In the data rows, 500 means zero.
Some points:
[343 425 500 506 344 481 304 463 438 625 920 455 499 404 508 494 497 442 686 447 569 780 479 462 596 471 449 458 480 555 473 422]
[604 501 571 458 344 453 535 470 480 633 459 549 523 469 340 580 426 466 388 485 397 480 437 378 541 465 406 480 588 512 400 441]
[409 476 576 531 801 430 710 462 434 587 558 416 471 387 361 420 448 461 647 821 560 603 541 481 697 583 467 464 554 391 415 414]
[506 366 598 483 765 371 675 477 408 553 487 999 453 447 441 674 586 680 384 504 512 539 485 459 335 687 400 501 466 430 478 580]
[543 503 426 457 533 418 438 467 474 599 405 407 418 999 670 426 596 515 495 324 430 448 474 488 376 365 617 381 448 394 441 478]
[445 674 571 482 510 999 436 269 580 370 678 884 653 456 479 605 491 469 660 380 552 382 480 467 514 539 523 386 577 397 275 482]
[378 410 481 454 336 566 339 425 501 511 406 439 435 430 577 535 535 569 459 452 449 666 485 286 492 452 409 413 391 492 512 449]
[553 425 474 493 698 467 710 506 486 425 502 403 560 408 383 574 418 427 346 430 502 470 431 450 415 559 477 376 583 435 575 436]
[486 412 569 556 639 482 641 484 556 337 396 535 755 444 522 448 399 717 384 414 467 507 497 614 551 429 428 569 658 625 681 335]
[441 531 835 759 437 429 461 447 503 501 401 391 425 510 582 488 455 659 433 372 482 502 541 433 693 794 494 361 685 439 452 512]
[494 483 397 379 347 407 495 484 525 483 453 428 485 394 414 580 413 513 375 582 508 434 436 696 377 441 546 510 659 450 422 417]
[400 393 575 434 481 463 424 598 554 408 495 381 551 538 401 402 412 691 439 377 471 389 637 501 367 639 434 370 525 417 643 774]
[483 459 319 999 557 620 628 511 522 539 459 378 462 474 417 440 579 531 389 473 453 455 431 455 510 452 488 467 434 478 505 434]
[482 835 481 481 516 760 448 999 496 585 317 624 718 765 542 484 425 550 398 517 345 487 562 559 561 475 435 790 487 433 955 509]
[384 642 473 404 428 611 477 629 563 455 999 441 377 383 651 486 424 467 389 515 455 488 623 494 456 484 496 508 730 435 733 382]
[340 481 386 510 541 487 586 493 587 536 665 467 415 443 387 479 442 485 621 440 645 342 504 389 763 413 428 447 506 575 472 344]
[756 471 460 418 327 476 389 552 479 607 450 449 505 605 379 357 414 486 421 476 373 497 570 366 522 507 893 533 815 517 393 394]
[760 402 365 536 409 702 433 453 504 764 620 320 445 319 443 494 722 591 433 440 439 565 431 280 473 448 450 370 404 614 549 529]
[433 512 403 499 444 509 394 429 415 391 850 840 552 999 504 481 369 485 512 730 581 631 542 468 542 446 360 394 511 663 296 456]
[397 387 493 548 499 480 442 450 471 469 422 426 576 554 454 510 399 697 439 482 404 349 503 526 515 648 494 504 371 641 522 348]
[396 393 441 499 715 508 508 461 552 416 422 426 587 487 377 658 381 629 423 503 417 439 576 547 437 506 424 441 729 646 547 353]
[421 426 530 475 360 423 338 416 401 472 464 436 507 442 457 438 434 565 404 484 407 502 549 645 494 546 602 520 409 362 377 758]
[482 452 462 517 541 435 698 475 414 552 713 400 463 999 357 526 401 394 608 474 587 475 304 422 463 715 677 697 425 552 559 939]
[596 494 423 441 563 421 326 478 484 334 513 508 514 326 608 465 417 491 696 552 687 459 431 320 328 468 455 514 352 409 610 415]
[654 552 381 437 482 415 400 404 532 429 448 476 493 854 703 537 567 453 477 579 620 670 439 392 371 386 451 480 473 306 394 408]
[352 535 438 757 351 425 597 518 545 501 373 866 465 413 621 696 659 362 523 486 432 418 498 616 413 398 523 477 683 595 724 432]
[490 506 485 397 491 498 338 794 639 448 389 520 580 506 612 463 411 431 592 421 683 476 536 666 372 750 378 507 443 408 844 486]
[403 515 451 385 802 473 625 643 768 455 620 443 637 450 516 470 426 435 628 418 586 450 485 439 550 498 363 933 448 445 427 763]
[386 999 391 401 599 443 542 412 584 401 377 690 503 351 570 503 385 442 698 491 534 482 440 485 415 535 448 495 428 651 392 374]
[541 535 438 456 706 553 467 553 569 466 397 458 397 561 480 646 456 368 523 430 547 482 347 666 421 442 488 427 386 654 606 411]
[339 437 647 436 394 458 999 481 435 365 419 487 542 387 513 360 440 501 791 435 469 542 431 493 483 360 512 519 492 504 620 588]
[359 730 569 491 379 401 447 577 737 346 525 607 587 401 402 502 835 437 432 419 424 393 401 550 408 389 457 301 317 335 593 738]
[254 386 510 455 368 447 278 421 419 407 367 475 470 355 633 431 448 504 457 499 510 426 505 302 775 508 604 693 584 439 625 387]
[501 552 359 387 545 526 535 434 458 479 458 518 562 542 405 610 388 498 340 585 365 403 531 391 546 449 381 474 340 608 352 378]
[538 525 999 713 427 436 603 487 523 661 451 492 439 544 378 559 443 650 404 539 484 506 522 461 641 287 530 503 391 498 481 392]
[803 440 531 509 353 446 568 431 541 438 459 442 451 509 673 541 454 362 580 387 564 501 779 568 724 599 749 565 472 484 492 837]
[529 491 521 491 785 416 499 512 421 474 548 735 548 462 477 454 999 319 464 497 522 502 651 426 464 537 476 547 656 515 490 603]
[309 447 541 482 343 484 503 697 656 436 481 450 575 664 336 491 436 404 335 338 480 459 739 514 534 569 474 525 522 449 452 636]
[461 497 830 564 404 457 460 428 456 543 416 454 564 344 658 465 398 724 442 578 411 489 351 610 532 620 401 511 549 646 390 695]
[353 582 457 503 358 419 321 514 428 540 509 418 483 328 356 444 592 451 504 446 492 460 472 468 360 411 539 417 597 462 453 434]
[431 548 351 499 428 411 541 459 522 530 515 834 424 337 405 397 468 588 410 555 409 565 395 382 474 393 421 445 277 583 463 425]
[660 483 440 396 322 671 422 440 482 512 547 453 408 337 411 430 420 442 347 509 433 634 406 376 489 449 512 449 299 571 581 456]
[589 462 458 437 710 492 463 370 388 512 438 463 526 819 393 377 394 380 578 540 508 435 353 628 709 386 324 444 405 445 378 436]
[924 809 463 441 423 593 435 559 419 414 546 446 470 519 337 503 405 536 604 430 838 461 461 526 353 436 445 383 551 657 562 483]
[420 522 364 354 314 438 559 396 416 486 370 486 492 359 528 507 442 379 640 743 565 479 504 573 999 479 345 452 605 451 413 789]
[647 491 576 452 350 366 358 474 489 438 513 665 479 386 376 465 424 576 436 465 465 506 489 500 314 620 444 787 617 370 498 517]
[556 490 564 484 342 354 365 453 425 464 844 490 595 498 459 502 433 447 671 425 584 487 530 429 480 482 420 521 475 423 390 479]
[534 477 475 439 481 683 396 999 502 315 381 437 401 370 589 447 435 456 694 458 555 480 419 576 454 439 547 438 467 495 356 467]
[458 455 430 613 735 442 626 472 465 627 442 430 496 413 554 489 444 442 389 429 489 516 559 561 645 625 608 409 461 433 459 381]
[396 617 402 545 340 626 638 410 408 471 473 271 451 425 429 666 776 456 405 441 626 386 523 691 410 427 368 468 380 563 322 434]
[521 433 776 668 390 459 425 429 497 668 369 505 525 670 546 612 457 356 697 464 544 478 720 556 568 443 404 523 713 590 445 403]
[520 418 395 571 669 506 307 452 498 785 405 442 419 432 635 423 488 435 580 404 490 430 570 749 477 433 595 429 518 540 443 409]
[489 432 571 484 793 465 328 473 416 345 492 388 514 361 498 464 409 584 387 459 402 582 477 514 505 552 708 605 371 453 421 875]
[776 420 712 459 426 478 455 418 534 483 422 382 497 671 614 432 418 453 474 999 452 423 529 543 381 674 449 438 460 494 392 487]
[556 527 362 388 450 557 413 439 554 457 541 459 446 524 471 428 403 474 351 568 410 768 451 391 498 466 499 508 464 415 485 371]
[474 497 387 508 715 456 733 475 468 609 428 440 486 412 696 504 409 722 320 550 459 518 349 469 824 517 649 421 540 510 463 782]
[500 583 407 470 695 394 479 494 494 472 500 658 437 328 435 495 471 529 388 499 444 535 897 522 337 342 412 784 661 444 519 843]
[421 430 438 520 693 438 304 486 509 740 529 480 552 453 383 491 414 473 646 746 744 481 473 577 408 462 999 470 429 594 572 394]
[972 476 390 603 642 434 595 459 503 585 434 489 504 448 636 435 478 384 604 345 374 507 395 623 542 386 487 453 420 398 454 555]
[338 414 495 480 645 442 799 419 464 401 494 381 403 393 559 446 492 521 808 467 478 583 735 542 468 538 637 450 450 376 540 534]
[427 441 466 498 346 544 371 447 521 600 379 622 509 461 619 573 820 478 450 478 445 811 440 284 490 462 429 461 508 642 488 474]
[753 381 481 537 549 567 427 642 584 405 856 504 560 558 419 480 427 437 630 377 519 398 488 382 686 506 449 643 495 542 701 440]
[806 477 545 369 390 379 480 454 537 346 523 556 471 734 422 689 999 805 510 597 459 529 497 658 516 682 531 538 414 429 538 401]
[541 413 952 474 411 503 655 464 437 427 416 481 582 475 627 394 418 387 380 432 486 430 317 540 517 514 500 583 382 653 551 456]
[489 359 583 564 468 422 557 409 458 555 413 517 547 506 586 649 442 416 731 660 503 547 431 599 354 600 418 530 487 490 504 471]
[445 509 375 597 264 505 933 504 499 795 425 431 536 383 642 566 662 428 622 490 611 443 474 548 354 482 448 481 464 531 399 412]
[440 553 380 370 400 836 432 389 577 407 335 538 322 832 574 422 398 518 411 495 473 595 522 352 423 517 418 537 640 592 630 452]
[399 417 560 414 329 459 779 455 494 503 483 456 462 446 467 405 436 612 371 679 536 480 500 662 442 513 757 603 384 409 502 372]
[282 568 459 521 775 551 310 461 456 670 472 259 395 473 408 541 897 505 457 472 504 446 394 620 379 452 461 441 595 606 436 450]
[432 579 372 361 580 468 337 516 448 440 376 413 443 445 697 553 451 461 393 478 379 520 622 391 387 456 574 484 495 437 476 391]
There is one direction along which these points spread out most. Take the direction at right angles to it along which they spread out most. Then take the direction at right angles to both along which they spread out most. Go by this last direction. For each point below, how far along it does it lie, from 0 to 99? The average is 50, and the first point in the table lies past the average. One standard deviation of the points above along it is 16.
[396 617 402 545 340 626 638 410 408 471 473 271 451 425 429 666 776 456 405 441 626 386 523 691 410 427 368 468 380 563 322 434] 42
[489 432 571 484 793 465 328 473 416 345 492 388 514 361 498 464 409 584 387 459 402 582 477 514 505 552 708 605 371 453 421 875] 50
[924 809 463 441 423 593 435 559 419 414 546 446 470 519 337 503 405 536 604 430 838 461 461 526 353 436 445 383 551 657 562 483] 55
[386 999 391 401 599 443 542 412 584 401 377 690 503 351 570 503 385 442 698 491 534 482 440 485 415 535 448 495 428 651 392 374] 24
[538 525 999 713 427 436 603 487 523 661 451 492 439 544 378 559 443 650 404 539 484 506 522 461 641 287 530 503 391 498 481 392] 69
[500 583 407 470 695 394 479 494 494 472 500 658 437 328 435 495 471 529 388 499 444 535 897 522 337 342 412 784 661 444 519 843] 19
[556 527 362 388 450 557 413 439 554 457 541 459 446 524 471 428 403 474 351 568 410 768 451 391 498 466 499 508 464 415 485 371] 58
[445 674 571 482 510 999 436 269 580 370 678 884 653 456 479 605 491 469 660 380 552 382 480 467 514 539 523 386 577 397 275 482] 38
[490 506 485 397 491 498 338 794 639 448 389 520 580 506 612 463 411 431 592 421 683 476 536 666 372 750 378 507 443 408 844 486] 26
[432 579 372 361 580 468 337 516 448 440 376 413 443 445 697 553 451 461 393 478 379 520 622 391 387 456 574 484 495 437 476 391] 40
[521 433 776 668 390 459 425 429 497 668 369 505 525 670 546 612 457 356 697 464 544 478 720 556 568 443 404 523 713 590 445 403] 68
[282 568 459 521 775 551 310 461 456 670 472 259 395 473 408 541 897 505 457 472 504 446 394 620 379 452 461 441 595 606 436 450] 35
